One turn sends every row of this set to another row. A few are shown first. Where does it send the rows asked after them?
pizak: [ -1.2  -0.6  28.8  17.9   3.3  -6.1  -0.7 -16.3 -27.6  -5.3   3.9  -3.7
   6.8   2.7 -16.1  22.6 -23.9]
Lesav: [ -3.8  22.8   9.0   1.4  -2.3  -3.9  -7.0 -24.0   8.0  27.8  16.0   3.1
  -7.8  11.7 -15.8  21.4   9.1]
zari: [  0.6  23.5   1.5  -3.8 -21.3  -6.4   4.6 -22.8   2.2  31.9   8.7   1.8
  -9.5  29.6 -21.8   2.7   2.6]
Regit: [ 16.1 -23.4  17.8  18.5   2.4  -4.2 -11.8  -7.6   2.1   4.0  -6.7  -8.9
   6.3  22.3 -19.2 -26.3   6.0]
Pef: [  1.6  -9.2  -3.1   5.9   7.5 -26.1 -10.3 -22.0 -24.1  40.0 -21.0 -25.4
   7.8  -0.4 -25.4   5.6   1.6]
Tol: [  1.7   7.0 -14.2 -15.6 -15.7  -7.8   2.4  -8.8   8.1  10.3   7.2  10.9
 -26.4  -5.7  -3.0  25.4   4.5]
kigem: [  0.8  14.8   4.6  -1.9 -15.7  -3.6  15.2 -14.3   0.5  23.6  18.8  16.5
 -15.2  14.8 -20.3  22.1   6.5]
rof: [ -1.9 -17.2  29.6  35.1   9.6  -0.3   0.3 -17.3   0.5  -7.9  -2.2  -9.0
  -4.4   9.6  -9.4 -13.9   9.2]
tubu: [ 18.8 -26.3   4.9  18.2  19.8 -38.2  -2.6 -21.7 -14.3   9.9 -12.3  14.1
 -10.5  -8.3  -3.7 -12.2  11.9]
Lagu: [ 20.2 -21.8   8.8  20.1   2.0 -29.2  14.9 -31.7 -25.9   4.0 -20.0  19.1
 -14.9  -2.7   0.7 -19.2  -2.5]
Geba: [-11.5  -6.3  26.7  29.1  -0.7 -11.5  -5.0 -19.3 -11.5 -24.1  -9.8  -4.5
 -14.5  -8.5  -3.2  -8.4  -8.7]
zas: [ -3.2 -18.3  -9.6  16.4  15.7 -13.3  -3.0 -27.2  -8.0  36.6 -24.0 -26.7
   2.8  -6.9  -9.8   7.9   8.3]
Pez: [ -2.6  13.8   1.0  -6.6  -9.3  -8.7   3.6 -12.1   2.6  15.5  17.6  13.2
 -20.7  -1.5 -13.1  31.3   7.7]
turud: [  3.6 -10.7   9.5  -6.9   1.2 -23.4 -16.6   2.4 -23.7 -13.1  -3.4 -21.4
  -4.2  -6.7 -10.0  20.0 -10.5]
Kezuf: [  4.6  17.3 -10.8 -15.6 -35.0  -3.4   9.5 -22.4   1.0  18.6  -4.8  -4.0
 -21.2  21.9  -6.2  -2.1  -2.4]
kole: [ 17.7 -16.7   7.3   2.8 -12.0 -17.9 -23.6  -3.3  -7.7  -5.0 -16.4  -4.0
   1.6  12.5 -19.2 -28.8 -14.4]
Tak: [ -3.0  16.3   0.0  -7.6  -4.0   0.9 -10.2 -24.8  11.2  12.4   6.3  -2.8
 -18.5  -6.3   2.9  29.0   7.7]
Zomun: [ 19.1 -27.6   3.1  20.9  12.6 -28.9   7.5 -28.3 -13.7   5.0 -18.7  16.4
 -15.1  -8.6   4.9 -15.9   5.3]
ler: [ -5.7  -4.1  -1.4  14.3 -10.8 -10.8  14.4 -39.5 -33.2  24.4 -34.7 -19.2
  -5.2  -5.4  -8.1   2.8 -16.9]
Punev: [ -3.7 -23.1 -15.4  22.1  -6.9  -7.0  14.6  -5.0  10.0   9.4 -12.6 -12.2
  -0.7  28.0  -6.8 -18.5 -12.7]
goraz: [  7.5   3.8 -19.3 -15.7 -26.9  -2.8  12.5 -10.7   8.8  15.5   1.5  11.9
 -24.5   8.1  -4.2  11.5   0.3]
fomu: [  0.5  -5.8  13.2   9.0 -14.7 -22.3 -19.6 -11.0 -16.7 -22.0 -18.2  -1.9
 -11.0  -6.2  -9.7 -18.0 -23.4]
fepi: [ 21.2 -16.6  15.2  15.9   2.7 -39.0   8.8 -27.5 -34.2   8.0 -14.1  18.3
  -9.9   1.5 -11.0 -17.7  -1.3]
kud: [  8.1   8.6  -7.7  -7.6 -26.7   0.4  20.4 -13.6   4.0  24.5   8.6  15.3
 -18.0  21.4 -15.2   9.0   1.5]
tor: [ 20.8 -18.7  13.4  14.5  13.5 -44.4  -2.5 -21.2 -26.5  11.5  -9.1  15.7
  -7.3  -1.7 -14.1 -13.8   7.5]
vuk: [  2.6 -24.9 -17.3  -4.0  -5.3 -23.9  -7.2   9.0   0.3  -4.7 -13.6 -27.1
  -8.7   9.1  -4.3  -6.0  -4.0]
ruza: [  0.1  -1.0   1.8   4.9  -8.9 -24.4   1.0 -29.7 -39.5  32.0 -27.6 -20.8
   3.6   0.3 -24.2   2.8 -14.4]
navop: [ -8.3 -15.3  -7.4  21.5   3.7  -4.1  12.1 -38.0 -14.7  26.7 -32.3 -23.4
  -5.5 -10.3   1.2   6.0  -3.0]
nifo: [ -5.9  -8.2  13.8  35.5  -1.8   3.9  19.1 -20.3  -7.5   8.7  -2.0   2.3
   8.5  24.7 -13.7  -1.5 -25.6]
Bopiz: [  2.5  12.9 -12.5 -17.4 -23.8   1.2   0.0 -23.9   6.5   7.4  -6.5  -6.5
 -27.2   0.4   9.3  13.6   0.5]

Punev -> pizak
goraz -> kigem
zas -> ler
Where do these go?
Lagu -> tor
Tak -> Kezuf
fomu -> Regit

